In the data rows, 500 means zero.
Here are some points, one per row:
"562 362 618 425 442 533 296 475 405 749 817 265 334 545 375 664 575 212 470 395 487 376 276 627 410 508 672 482 268 565 540 449 402 490 485 544 499 591 332 607 426 449 484 546 568 472 386 549 525 566 439 505 287 615 423 517 406 585 346 517 314 571 614 520"
"512 491 598 350 319 452 524 476 528 470 505 523 467 912 364 409 513 650 508 648 271 363 498 351 552 608 578 534 428 549 503 494 673 542 537 616 488 576 582 453 298 366 376 633 380 442 577 492 583 422 790 455 428 632 453 574 570 284 669 589 450 598 315 461"
"719 564 577 444 524 461 456 252 490 517 732 763 460 413 622 529 443 442 486 379 474 310 536 366 454 575 661 477 608 660 623 785 659 260 530 393 640 461 605 329 639 610 578 551 479 690 607 447 544 636 526 527 544 384 335 500 322 498 600 445 331 405 472 511"
"684 466 672 592 569 341 475 460 545 585 578 300 389 458 370 469 537 556 328 653 558 809 467 375 390 412 596 366 529 617 442 590 383 567 602 597 562 557 682 548 491 310 676 549 434 572 504 462 404 470 615 343 720 483 671 272 497 705 408 579 459 333 423 433"
"568 540 278 485 566 556 335 512 882 523 461 546 619 528 438 671 514 481 484 592 381 513 475 655 522 403 375 453 483 524 599 323 490 339 270 402 499 415 406 672 678 468 648 554 360 545 794 467 699 539 443 456 363 418 655 461 631 454 624 770 603 322 324 448"
"405 734 508 580 691 457 672 485 328 613 405 604 486 405 481 311 484 586 250 492 538 534 328 489 434 589 577 525 457 396 594 461 549 733 421 574 502 268 353 551 436 698 573 537 701 435 419 693 458 518 526 540 366 441 530 406 220 398 526 765 244 478 426 503"
"536 365 595 532 699 620 760 702 457 517 421 442 506 299 587 541 442 463 367 561 698 565 529 682 612 506 667 463 397 602 568 645 640 443 741 401 403 566 521 693 550 601 431 640 348 539 540 560 622 471 551 278 489 600 601 604 729 316 651 469 388 583 687 522"
"459 468 605 487 688 860 621 581 639 693 526 364 486 728 607 374 449 538 488 382 510 523 494 442 236 435 266 518 393 539 473 595 404 630 406 370 557 497 612 359 447 722 613 519 268 527 299 549 443 542 514 441 365 495 544 475 522 480 601 212 544 460 408 488"
"374 514 409 556 358 568 345 637 415 320 467 677 551 602 451 336 569 446 400 364 564 518 556 593 435 340 431 721 546 614 377 595 608 519 646 463 572 687 417 407 416 552 564 430 606 658 415 182 685 426 468 457 383 442 665 312 444 658 561 746 525 688 576 554"
"511 364 694 574 472 540 255 468 483 559 598 411 372 500 570 237 451 526 421 399 428 727 554 578 689 618 520 584 600 547 657 378 535 516 402 727 488 461 438 361 655 513 542 567 639 566 538 672 522 319 431 498 476 331 356 535 664 426 610 487 798 354 636 711"
"645 582 393 710 438 553 544 339 535 391 439 619 220 582 620 483 371 400 242 597 235 502 481 431 603 558 360 386 585 309 501 432 471 326 579 284 522 607 459 525 368 391 572 414 423 406 523 550 344 495 310 757 497 677 424 481 671 671 603 575 540 487 768 376"
"420 480 534 419 435 589 417 485 674 419 575 262 656 469 524 422 489 734 640 441 538 550 601 414 672 404 702 301 240 398 349 630 651 542 557 457 419 170 338 535 387 540 596 483 580 770 516 442 345 620 542 674 470 616 484 410 545 534 491 447 447 651 543 569"
"579 449 564 482 594 578 728 329 567 502 484 485 636 493 528 499 682 481 403 785 376 489 369 574 460 480 421 502 478 484 574 670 452 332 481 736 368 634 374 464 624 574 258 360 391 477 529 382 407 645 545 637 536 451 595 480 440 490 326 559 760 546 521 829"
"685 343 435 530 414 360 605 525 452 573 557 419 503 535 634 592 587 589 679 517 448 520 512 607 416 475 561 649 773 561 785 324 487 546 406 359 274 424 474 468 608 448 592 435 569 416 205 363 432 652 703 645 604 481 566 548 571 687 756 506 415 636 540 472"
"257 533 614 375 447 478 445 598 520 658 369 512 521 251 587 778 334 519 463 561 408 510 340 546 439 482 484 651 609 440 501 496 465 297 535 547 576 293 401 252 325 269 282 490 419 810 363 610 416 415 606 346 515 503 424 505 378 608 513 463 551 503 519 377"
"484 672 472 444 528 629 523 385 569 419 640 373 389 259 639 443 561 501 610 455 646 525 542 631 505 361 485 614 537 655 285 414 436 715 514 411 747 495 625 342 504 426 268 465 541 277 728 510 392 544 729 604 393 571 399 544 544 407 449 634 498 553 529 362"
"408 549 405 758 546 503 538 528 423 408 535 505 584 532 416 695 410 559 397 180 479 447 612 264 450 665 535 619 324 617 393 343 401 589 722 549 293 545 499 578 690 473 420 390 405 570 575 596 408 661 553 503 532 359 444 672 494 562 494 572 676 629 325 407"
"552 669 420 413 607 511 428 537 421 440 539 593 632 491 671 410 209 461 787 550 571 481 397 498 566 563 706 436 486 358 586 289 560 644 620 384 418 704 688 564 486 457 418 360 437 548 341 402 329 345 393 394 337 575 523 457 467 524 359 564 543 253 321 691"
"459 522 377 567 288 429 787 562 512 423 749 643 535 402 353 481 619 412 554 396 515 689 577 516 433 421 461 457 625 534 449 342 330 437 528 578 482 564 369 459 308 460 507 498 585 611 604 464 367 557 326 370 517 673 505 404 410 148 664 258 462 423 381 575"
"360 431 596 524 627 254 424 418 514 580 588 510 606 424 98 585 340 438 440 508 393 407 563 593 643 548 407 485 715 347 459 459 601 652 440 268 662 551 528 431 410 703 509 401 503 471 397 392 538 470 432 606 647 413 656 636 755 356 311 522 533 577 457 564"
"483 429 441 368 460 398 619 329 499 632 476 656 325 438 338 278 604 573 732 513 550 500 678 645 370 653 506 487 435 259 304 565 519 453 411 555 356 574 587 504 614 657 395 481 536 607 552 629 419 352 350 298 414 443 626 685 491 756 471 538 457 577 515 258"
"359 307 541 573 440 668 518 561 617 504 397 731 407 487 415 484 404 475 665 747 519 376 384 313 437 385 661 340 351 557 577 423 338 552 627 452 514 350 611 414 520 494 413 576 764 276 507 485 739 574 331 582 640 391 578 399 520 456 567 469 726 544 500 380"
"524 722 508 481 437 560 498 579 329 740 544 378 430 505 612 468 458 523 406 545 600 440 624 377 457 614 452 575 561 662 584 600 612 374 341 492 317 347 374 657 513 517 465 522 599 390 551 182 594 303 461 533 608 707 581 537 534 453 250 400 663 374 485 266"
"348 533 587 568 515 395 502 575 624 407 251 557 356 395 629 610 615 364 696 460 413 441 507 599 756 497 438 614 495 477 508 667 385 611 649 786 535 614 463 565 452 601 790 634 486 428 517 372 535 490 491 669 488 544 383 595 512 616 501 393 472 435 220 410"
"616 525 365 477 293 519 492 693 510 545 382 583 744 571 565 419 705 500 422 505 481 566 397 519 534 494 629 257 591 438 284 414 408 707 434 406 710 598 428 632 561 564 380 663 367 598 470 484 623 460 483 649 719 386 292 744 341 559 482 412 551 453 601 457"
"396 443 506 389 440 418 411 319 456 655 195 584 685 438 606 551 561 614 482 329 504 533 510 375 336 627 408 473 609 574 442 410 612 566 517 664 645 587 613 644 496 295 418 459 543 396 545 539 557 649 271 598 399 520 606 363 737 476 466 340 252 525 525 597"
"340 446 202 469 521 397 596 447 286 414 573 530 413 566 549 602 431 469 608 516 593 504 455 533 507 439 422 515 474 604 328 747 597 615 247 566 502 299 645 524 464 274 722 500 286 384 429 579 521 513 285 420 663 446 399 640 504 470 470 704 557 534 558 732"
"642 496 627 484 622 333 352 658 372 309 570 670 786 424 504 560 611 640 500 407 484 462 434 389 590 393 418 515 340 446 549 496 409 364 358 521 639 469 551 440 515 555 548 586 500 174 618 520 294 257 479 410 413 588 585 508 422 580 559 391 543 743 566 479"
"558 332 361 472 304 592 545 618 490 532 436 338 469 537 576 475 513 310 488 385 563 297 302 372 738 560 367 529 605 328 429 606 481 454 466 428 405 532 482 384 778 497 503 360 587 500 558 709 452 348 709 371 687 529 478 170 443 448 365 481 331 542 455 502"
"533 567 404 519 646 585 413 352 384 354 351 295 497 372 267 423 468 407 484 649 467 226 815 463 617 460 293 465 560 436 581 376 465 522 422 454 438 564 480 607 471 339 503 743 535 533 434 456 600 694 591 307 449 431 393 438 329 596 561 294 546 426 662 573"
"615 535 567 553 535 536 467 628 507 176 439 463 452 711 518 391 494 539 647 482 605 647 653 752 261 648 462 455 372 418 748 484 449 273 609 545 661 360 399 471 493 411 529 416 445 476 369 630 592 618 586 501 570 409 493 526 530 337 129 484 372 497 542 422"
"410 568 530 399 536 327 408 490 567 370 401 400 481 729 485 809 556 594 453 606 703 651 535 430 475 281 475 552 529 485 406 499 525 391 498 471 307 639 663 561 376 764 427 239 715 437 589 631 613 427 521 627 481 449 332 601 357 462 613 418 448 301 586 549"
There is one direction along which these points spread out most. Take the direction at right angles to it along which they spread out most. Then take the direction at right angles to both along which they spread out most. Go by this last direction. For each point below, how far along it does it lie, from 0 to 99? 50 is the average, and the first point above lies past it. One standard deviation of the points above along it is 16.
"579 449 564 482 594 578 728 329 567 502 484 485 636 493 528 499 682 481 403 785 376 489 369 574 460 480 421 502 478 484 574 670 452 332 481 736 368 634 374 464 624 574 258 360 391 477 529 382 407 645 545 637 536 451 595 480 440 490 326 559 760 546 521 829" >> 37
"359 307 541 573 440 668 518 561 617 504 397 731 407 487 415 484 404 475 665 747 519 376 384 313 437 385 661 340 351 557 577 423 338 552 627 452 514 350 611 414 520 494 413 576 764 276 507 485 739 574 331 582 640 391 578 399 520 456 567 469 726 544 500 380" >> 26
"348 533 587 568 515 395 502 575 624 407 251 557 356 395 629 610 615 364 696 460 413 441 507 599 756 497 438 614 495 477 508 667 385 611 649 786 535 614 463 565 452 601 790 634 486 428 517 372 535 490 491 669 488 544 383 595 512 616 501 393 472 435 220 410" >> 47
"459 522 377 567 288 429 787 562 512 423 749 643 535 402 353 481 619 412 554 396 515 689 577 516 433 421 461 457 625 534 449 342 330 437 528 578 482 564 369 459 308 460 507 498 585 611 604 464 367 557 326 370 517 673 505 404 410 148 664 258 462 423 381 575" >> 47
"420 480 534 419 435 589 417 485 674 419 575 262 656 469 524 422 489 734 640 441 538 550 601 414 672 404 702 301 240 398 349 630 651 542 557 457 419 170 338 535 387 540 596 483 580 770 516 442 345 620 542 674 470 616 484 410 545 534 491 447 447 651 543 569" >> 31
"616 525 365 477 293 519 492 693 510 545 382 583 744 571 565 419 705 500 422 505 481 566 397 519 534 494 629 257 591 438 284 414 408 707 434 406 710 598 428 632 561 564 380 663 367 598 470 484 623 460 483 649 719 386 292 744 341 559 482 412 551 453 601 457" >> 48
"512 491 598 350 319 452 524 476 528 470 505 523 467 912 364 409 513 650 508 648 271 363 498 351 552 608 578 534 428 549 503 494 673 542 537 616 488 576 582 453 298 366 376 633 380 442 577 492 583 422 790 455 428 632 453 574 570 284 669 589 450 598 315 461" >> 34
"396 443 506 389 440 418 411 319 456 655 195 584 685 438 606 551 561 614 482 329 504 533 510 375 336 627 408 473 609 574 442 410 612 566 517 664 645 587 613 644 496 295 418 459 543 396 545 539 557 649 271 598 399 520 606 363 737 476 466 340 252 525 525 597" >> 59
"642 496 627 484 622 333 352 658 372 309 570 670 786 424 504 560 611 640 500 407 484 462 434 389 590 393 418 515 340 446 549 496 409 364 358 521 639 469 551 440 515 555 548 586 500 174 618 520 294 257 479 410 413 588 585 508 422 580 559 391 543 743 566 479" >> 54
"552 669 420 413 607 511 428 537 421 440 539 593 632 491 671 410 209 461 787 550 571 481 397 498 566 563 706 436 486 358 586 289 560 644 620 384 418 704 688 564 486 457 418 360 437 548 341 402 329 345 393 394 337 575 523 457 467 524 359 564 543 253 321 691" >> 59
"459 468 605 487 688 860 621 581 639 693 526 364 486 728 607 374 449 538 488 382 510 523 494 442 236 435 266 518 393 539 473 595 404 630 406 370 557 497 612 359 447 722 613 519 268 527 299 549 443 542 514 441 365 495 544 475 522 480 601 212 544 460 408 488" >> 20
